In the rows, zero is written as 128.
Each path below is one point turned by a fixed rotation once a step. After each direction that follows a path, write how fast that rotation turns it, in degrees per step (0 if it stays still).
Each turn is a multiple of 5 degrees from 10 to 175, or 0.
Each row of a path follows its step; steps can be skipped.
path 1
step 0: [111 134 139 132 121 121 129 131 135 135 137 124 130 124 127 129 125 129
 130 128 131 128 124 122 142 122 135 133 127 122 130 130 127 133 116 138
 128 132]
step 1: [128 126 132 127 124 138 128 134 122 141 139 136 138 137 123 129 136 125
 125 133 129 122 124 126 141 129 128 136 131 136 136 132 122 126 123 120
 123 132]
step 2: [131 130 138 124 128 130 134 137 132 124 137 134 141 128 124 124 120 131
 124 121 130 136 117 127 130 130 111 130 134 136 124 126 131 132 123 131
 128 135]
step 3: [121 138 129 131 120 116 128 133 127 123 139 125 127 124 123 136 127 116
 133 117 133 126 123 129 136 121 128 127 135 127 130 127 123 132 115 128
 124 130]
step 4: [124 137 141 129 116 127 126 134 124 136 139 137 128 134 131 128 124 129
 125 131 123 117 125 122 134 123 130 133 123 143 131 129 119 128 127 124
 135 126]
step 8: [126 126 141 128 120 138 125 136 131 132 133 125 130 134 126 128 125 129
 126 131 128 140 132 126 134 122 131 140 133 135 126 133 132 137 123 126
 134 144]
step 9: [125 128 133 126 124 131 136 136 133 131 133 131 143 121 116 127 124 127
 138 124 130 123 130 133 144 127 122 127 135 123 135 135 128 135 125 130
 124 125]
step 10: [127 134 133 119 113 130 125 125 131 126 138 131 139 134 129 128 131 117
 122 121 130 128 115 125 136 130 125 129 119 132 133 120 129 131 122 119
 125 126]
step 12: [132 137 138 137 122 136 128 132 127 128 134 127 133 121 113 137 123 125
 129 129 128 129 131 139 139 121 123 130 130 136 139 135 121 128 122 125
 131 125]
step 13: [124 141 136 125 120 131 120 133 135 134 142 129 135 126 126 126 130 128
 123 121 130 125 122 117 132 127 115 123 124 130 126 131 129 134 139 122
 125 122]
step 14: [121 139 125 130 122 122 131 127 119 128 140 119 134 129 126 125 127 121
 125 120 123 137 131 128 137 131 131 138 135 135 121 129 129 133 130 117
 130 138]
Directions:
[129 131 128 129 130 126 127 129 125 127 132 129 128 125 128 131 128 127
 125 128 129 129 126 129 126 125 126 123 129 133 126 128 123 126 129 128
 129 126] -> 40
[129 131 129 127 129 128 130 129 131 123 125 127 130 129 128 125 130 127
 130 128 132 128 128 127 127 129 123 129 129 130 129 133 129 127 129 127
 123 126] -> 100
[130 130 125 127 124 132 126 131 126 128 129 131 125 128 132 124 126 129
 124 128 130 127 126 130 129 131 129 128 126 128 126 130 127 127 130 129
 126 131] -> 120
[128 129 128 127 130 132 126 129 129 129 127 128 132 126 129 127 132 133
 127 132 126 125 128 128 132 124 129 127 130 126 126 129 127 130 130 126
 128 127] -> 90
[128 126 129 129 126 127 128 127 130 126 129 127 127 122 127 124 128 129
 131 128 122 131 128 130 128 128 128 126 129 128 127 131 127 125 125 128
 127 132] -> 120
[124 128 130 128 124 124 128 125 129 128 133 127 126 128 132 127 134 128
 128 127 129 126 127 127 129 129 130 125 125 126 129 128 128 128 128 127
 126 125] -> 110
path 2
step 0: [122 134 140 136 135 132 137 135 131 128 139 122 125 123 131 120 129 126
 124 133 134 122 133 132 130 126 117 128 121 132 116 137 129 135 134 142
 133 126]
step 1: [132 146 126 135 140 128 128 126 125 133 124 118 133 125 138 122 133 134
 134 125 135 125 128 128 133 132 130 132 117 143 132 136 131 124 126 124
 121 130]
step 3: [138 117 120 132 122 126 130 133 131 127 122 123 126 117 132 127 137 119
 111 134 117 132 128 134 128 136 128 131 133 124 136 123 127 128 135 134
 121 138]
step 4: [124 116 130 130 120 122 137 117 121 136 131 130 131 127 131 120 125 114
 136 127 127 131 128 134 135 140 120 127 126 131 126 124 121 142 133 133
 121 131]
step 5: [121 122 130 138 135 132 125 126 110 127 130 124 143 136 138 117 128 129
 132 132 125 132 130 129 133 122 133 127 125 132 120 119 127 132 118 127
 137 131]
step 7: [146 127 132 123 122 127 142 121 131 138 130 126 124 131 134 138 126 129
 116 136 134 133 130 128 123 126 129 133 124 118 130 122 137 122 123 126
 131 120]
step 9: [121 144 128 128 119 131 128 143 119 126 120 127 126 117 128 119 128 120
 134 130 134 125 132 131 131 129 123 127 124 131 111 119 134 133 124 128
 128 129]
step 10: [130 136 131 140 136 132 128 136 137 124 128 133 140 113 134 118 125 128
 136 130 129 135 131 128 132 127 119 132 119 125 133 128 119 122 128 117
 132 123]
step 11: [137 136 139 130 128 114 126 126 135 128 133 123 134 124 138 129 131 130
 117 130 118 131 134 134 125 131 123 125 134 140 131 138 125 125 133 130
 139 118]
step 12: [133 133 124 134 129 120 127 122 132 129 125 121 124 136 138 122 133 123
 124 123 132 131 121 130 122 133 127 146 133 130 137 128 135 135 133 148
 125 131]
step 13: [123 119 126 128 128 137 125 117 129 128 118 115 121 125 133 125 115 120
 137 139 129 128 134 127 138 131 124 134 129 136 128 125 135 128 128 136
 124 140]
Directions:
[131 128 126 127 129 123 129 126 131 126 129 128 126 128 126 131 130 127
 124 126 125 131 128 132 126 125 126 128 128 126 131 129 129 129 127 123
 131 128] -> 85
[130 125 128 126 128 127 132 126 130 127 131 126 131 127 130 126 123 130
 131 126 128 127 130 129 126 129 131 126 126 131 129 126 130 128 131 124
 125 125] -> 115
[126 126 126 129 126 126 129 124 125 129 129 131 126 127 130 127 127 129
 125 131 127 125 129 127 130 124 132 128 128 126 130 126 125 130 124 128
 126 127] -> 35
[124 124 126 129 125 129 128 128 130 128 128 126 124 130 131 132 131 126
 131 129 128 126 129 131 127 127 126 130 126 127 127 124 129 131 132 129
 127 126] -> 80
path 3
step 1: [123 117 122 120 146 121 121 121 129 140 127 131 133 133 138 129 119 129
 129 128 133 134 134 123 128 126 125 127 128 126 132 121 116 140 134 133
 139 125]
step 3: [133 118 120 126 132 118 133 122 139 124 133 127 125 144 128 130 123 129
 128 130 115 135 139 132 128 121 124 124 123 139 124 114 129 140 131 129
 128 125]
step 4: [134 129 130 129 120 126 126 120 132 141 129 135 120 133 128 136 122 131
 126 131 130 138 130 121 135 135 131 122 118 124 146 117 117 132 138 129
 137 129]
step 6: [134 131 127 141 148 126 133 126 134 133 120 135 115 135 131 128 122 130
 124 131 119 125 137 127 134 123 127 124 129 129 135 121 115 130 135 134
 131 125]
step 7: [130 115 120 123 126 120 135 128 141 135 134 126 134 134 129 139 128 131
 134 120 126 125 130 126 127 125 124 123 114 136 139 123 114 135 135 124
 123 122]
step 8: [131 137 131 123 126 127 126 116 132 137 130 127 121 139 122 124 125 132
 131 134 130 135 143 123 131 123 130 129 135 136 139 119 123 145 129 134
 136 123]
step 9: [126 114 128 132 130 131 120 120 137 143 125 136 121 140 139 131 129 127
 132 124 116 132 129 133 116 134 126 123 126 128 134 119 126 127 138 131
 131 121]
step 11: [121 128 124 125 137 120 134 132 130 133 130 130 119 145 130 139 129 126
 137 134 125 124 136 127 129 126 131 121 116 126 145 121 129 136 131 126
 126 116]
step 12: [132 121 123 125 122 135 120 127 139 134 129 133 127 138 131 131 122 137
 121 123 127 129 142 124 134 127 126 116 136 134 132 122 111 139 127 131
 133 123]
step 13: [126 118 126 134 136 133 133 117 143 141 122 127 125 128 123 128 135 131
 133 128 126 134 132 122 123 124 128 136 118 124 137 118 128 137 136 140
 134 121]
step 14: [138 120 126 120 134 124 135 120 126 135 120 126 127 135 142 131 121 118
 140 134 120 129 141 130 129 129 126 123 132 136 136 120 115 133 133 127
 128 133]
Directions:
[126 127 127 129 133 125 130 127 126 130 131 130 127 129 129 130 124 125
 126 130 127 128 130 130 126 131 131 126 131 126 129 127 131 128 127 130
 128 130] -> 140
[128 128 129 125 125 128 130 130 128 125 132 127 126 130 122 129 124 131
 130 128 127 125 127 132 130 128 127 126 127 128 130 127 128 128 128 128
 130 129] -> 90
[129 126 127 127 124 130 132 128 131 131 127 128 130 131 131 130 128 127
 128 128 128 125 130 131 127 134 129 128 128 129 129 131 128 124 127 124
 126 128] -> 155
[128 127 131 125 128 125 130 127 132 129 129 129 130 125 129 128 127 131
 125 132 128 128 124 127 128 131 128 129 124 125 125 127 124 128 127 133
 126 127] -> 120
path 4
step 1: [126 129 137 128 128 130 140 133 143 122 126 127 137 126 132 131 128 131
 124 128 124 123 130 133 121 124 137 128 121 110 131 119 129 125 126 131
 133 143]
step 2: [126 133 132 123 125 123 137 128 136 132 127 138 128 129 129 128 144 128
 131 127 145 141 136 134 130 122 125 121 131 138 134 123 129 124 126 125
 121 122]
step 3: [120 119 137 133 119 122 127 121 133 131 132 128 124 126 128 124 123 139
 124 122 126 125 132 122 126 126 127 127 125 124 116 114 127 125 146 118
 131 125]
step 4: [131 120 123 124 127 127 128 129 131 135 130 134 143 129 134 133 133 129
 125 134 135 135 123 123 138 135 143 118 121 118 128 136 135 120 128 123
 129 127]
step 5: [124 133 125 136 123 122 128 118 143 120 135 128 139 135 125 117 119 134
 138 129 136 122 131 135 135 127 128 124 123 132 130 123 128 139 128 133
 127 126]
step 7: [124 118 148 132 124 135 140 136 138 126 129 134 131 130 128 129 131 129
 129 129 134 125 135 138 133 119 131 125 126 133 134 134 135 117 135 128
 126 132]
step 8: [125 125 127 124 127 120 121 121 136 133 129 127 133 130 130 126 146 145
 121 126 133 133 134 123 123 134 118 120 123 128 130 116 131 133 133 125
 124 128]
step 9: [120 119 133 135 123 129 130 122 124 126 129 134 137 126 122 139 120 125
 122 133 137 129 130 123 135 125 142 121 126 123 117 122 125 131 129 120
 130 114]
step 12: [126 118 133 119 120 113 144 128 132 131 138 127 121 131 127 129 131 129
 123 127 136 128 138 135 123 120 132 127 128 127 129 132 120 126 139 123
 137 130]
step 13: [125 129 142 135 126 126 126 133 135 129 119 132 141 127 132 123 135 131
 120 128 127 130 131 121 123 134 133 119 111 132 125 124 137 118 135 129
 123 131]
step 14: [118 123 123 132 120 124 137 114 128 126 133 131 135 135 125 133 137 142
 129 128 135 136 121 127 136 124 127 121 132 120 130 122 132 131 123 129
 130 119]
Directions:
[128 128 129 127 128 127 128 127 128 126 123 129 127 125 131 131 131 128
 130 127 124 127 128 128 127 132 129 129 125 123 124 125 130 130 126 128
 128 127] -> 145
[131 131 127 126 125 129 130 126 131 127 128 127 128 125 131 129 130 125
 128 132 127 125 131 131 128 126 129 132 129 130 131 126 126 127 128 130
 131 130] -> 70
[132 130 130 129 123 129 130 132 127 129 129 124 130 124 126 130 130 125
 128 128 129 130 127 126 131 129 129 126 130 129 127 127 130 130 125 127
 125 127] -> 155
path 5
step 2: [127 123 131 139 108 132 122 127 123 131 131 139 128 117 124 125 126 124
 134 118 127 136 126 132 130 121 123 126 128 135 122 133 125 132 125 129
 117 138]
step 3: [122 122 134 135 138 127 126 145 123 120 130 132 125 121 121 123 135 130
 137 123 117 134 124 127 125 127 130 123 133 139 133 137 115 126 132 131
 127 124]
step 4: [116 126 130 133 134 128 114 121 129 127 127 128 129 121 129 138 135 138
 130 127 129 132 134 135 117 130 119 117 126 139 129 123 125 139 131 133
 121 132]
step 5: [128 126 132 128 135 138 126 123 120 128 133 133 134 124 129 128 130 117
 136 122 123 134 132 133 117 129 121 141 134 129 129 135 128 135 117 139
 116 124]
step 6: [117 116 130 143 129 130 139 132 132 133 135 129 128 125 132 126 126 126
 125 134 120 128 134 124 117 127 124 118 135 134 125 143 134 135 128 127
 124 128]
step 7: [119 135 126 124 136 139 126 131 139 123 128 118 127 133 130 137 143 128
 126 126 120 126 125 129 125 134 118 119 136 133 121 135 125 125 120 127
 120 122]
step 8: [126 131 134 125 120 143 137 121 134 133 125 125 130 128 132 116 134 126
 122 124 136 125 135 141 117 125 126 124 131 132 121 128 122 139 122 136
 125 127]
step 9: [131 122 126 132 128 142 131 139 131 133 136 129 125 119 127 119 126 125
 120 119 131 124 124 123 124 136 123 121 140 120 135 133 127 122 129 135
 119 118]
step 12: [136 130 137 136 127 128 131 128 120 126 124 128 130 124 121 111 125 131
 124 121 123 130 126 132 119 127 114 122 134 134 138 132 132 135 140 127
 131 121]
step 13: [121 115 125 127 126 123 116 128 122 128 121 122 137 126 132 132 131 126
 132 125 127 130 123 131 127 127 119 118 139 126 132 130 132 125 140 124
 113 116]
step 14: [121 132 131 128 121 132 113 126 124 128 126 131 133 132 134 120 127 115
 134 125 114 130 129 134 124 118 119 126 119 132 117 135 131 132 131 134
 131 122]
Directions:
[128 133 132 127 129 129 127 129 130 126 126 127 124 130 128 130 130 131
 130 129 126 128 128 130 127 129 130 125 126 130 128 129 124 131 127 127
 133 126] -> 95
[128 125 129 127 131 126 125 126 126 129 131 127 131 130 131 132 129 126
 130 128 124 128 128 127 125 125 126 129 129 130 130 129 129 133 129 126
 132 127] -> 40
[127 124 129 127 127 128 132 127 124 132 128 129 124 128 121 127 125 128
 128 128 125 127 128 126 129 130 127 126 130 126 130 131 126 129 127 128
 130 128] -> 115
